Each path below is one point turned by a fixed rotation once a step. After each direction that follows a path, write how fast that rotation turns it, in degrees per step (0 if it stays still).
Each turn is a multiple of 5 degrees from 10 to 175, or 0.
Each row of a path follows its step; steps can be skipped.

step 1: [ 15  11  15   4  -2  -2   6  -3 -11   8  -1  -1 -13  10  -5   1 -15  -4
  -6  -1  -8   2   4   5 -24  -4  16  -9   0   4  -9 -10  13  -4   7   3
  19 -15   4  11  -5   0  -8 -12 -16 -11 -13  -1 -15   0   9   7]
step 3: [ 18  23  15  -9  16   1   0   0  10  -4 -15   9  -7   7   8   1   2   9
   0 -11  12 -12  -2  -3  -7   6 -13 -13   8   4  -8  -5   8  -3 -16  22
  11 -14   7   0  -1  -3  -1 -13   0  -6   1 -10  -7  -3   6   5]
step 4: [-12   5  13  16  -4  -7   3 -10  -1   5  -1   1 -14   0  -6  13 -14  -9
  -3  -3   2  -4  -2   9  -5  19  16  -9  -3  -1  -3  -2 -17   7 -11 -11
   6  -9   8  -3  -6 -12 -24 -11   0  -3   6 -17   6  13  -7 -10]
step 5: [ -8   6  27  -2  -2   7 -21  -2 -10  -1  -4   5 -17   4 -12  -5  -2  12
   8  -4  -1  -5  14  12  -5 -14  -4  -4   8   2  -2  -7   3   3  -3   4
  19  -7   2  -6  14 -10  18 -17   5 -14  -3  -4  -2 -14  -1   2]
step 6: [ -2  11   8   9  -5 -12   9  -7 -12  -1 -19 -11  -6   3  -3   3  -2   6
  -2  -6 -15 -23  -6 -11  -2   6 -10   2  14  -8  -2  -6 -10   8  -6  -2
  14   8  -5  11  -3  -7 -24  -3  -5 -10   3  -9 -10   8  13  15]
step 7: [  8  15  12  12  -7   5   0   1   4  20   0  19 -11  18 -19   7   3  -2
  -2 -10 -10  -2  -2  -2 -25  -4  12 -14   9  11 -10   1  -5  11  -9   8
   7   0  11  -5  -8   0  15  -2  -4  -4   0   4  -5   0  -9  -1]
step 9: [ -6   7  10 -12   5  -7 -11  -1  22   4  -7   4 -10   5 -13  12  -4  -3
   5 -16   9  -8  14   5  -9  -4  -5 -18  11 -11 -12  -8   0   8 -11  -4
   8   1  21  12  -3   2 -10   0   6  -8  18  -8  -2  -1   0  13]
step 10: [ -8  15  11   7  -2   9  -1  -9 -16 -11 -21   8 -25   9  -8  21 -10   6
  17  -5  -7  -3  -2  -1  -6   5  13   4 -12   2  -1  11   7  -1  -5  -6
   9  -7   0  -3  -3 -13  -8  -5   1   1 -10  -1 -12   9   7 -10]
step 11: [ -7  -2  -2  -2  10  -4  -3  -1  -8  11   1  -3 -14   9 -12  -1  -7   9
 -10 -24 -10  -6  -3   1 -13  -6  -2   5  13   4  15  -7  -6  12   0  -9
  14  -6  11   9  -2  -4   3 -26  -6 -18  10   0   9 -15  -4  11]
Directions:
[ 0  3  2 -1  0 -1 -2 -1 -2  2  3 -2  1 -4  4  0 -1 -1 -1 -2 -4  1  6  1
  0 -3 -3 -4  2 -3  1  1  3  0  7 -5  3  2 -3 -3  5  5  3 -3  2  1  0 -5
  3  3 -2  3]
110
[ 5  3  1 -3  6 -4  0  2  3  2  0  2  0  1  4 -4 -1 -3 -3 -3 -1  3  0  0
  0 -1  3 -1  3 -2 -2  5 -6  1 -2  5 -2  2 -4 -1 -6  1  2  4  0 -2 -5 -1
  3  3 -2 -1]
70
[ 4  2 -8  2 -3  4  6  0  1  4  1 -2  5  5  0  1  1  1 -2 -3 -2  1  2  3
 -3  2 -1  1  4  0  0  0 -4 -1  0  4  2  2 -3 -3  3  3  1 -2 -1 -3  2  3
 -6  1  2 -1]
70
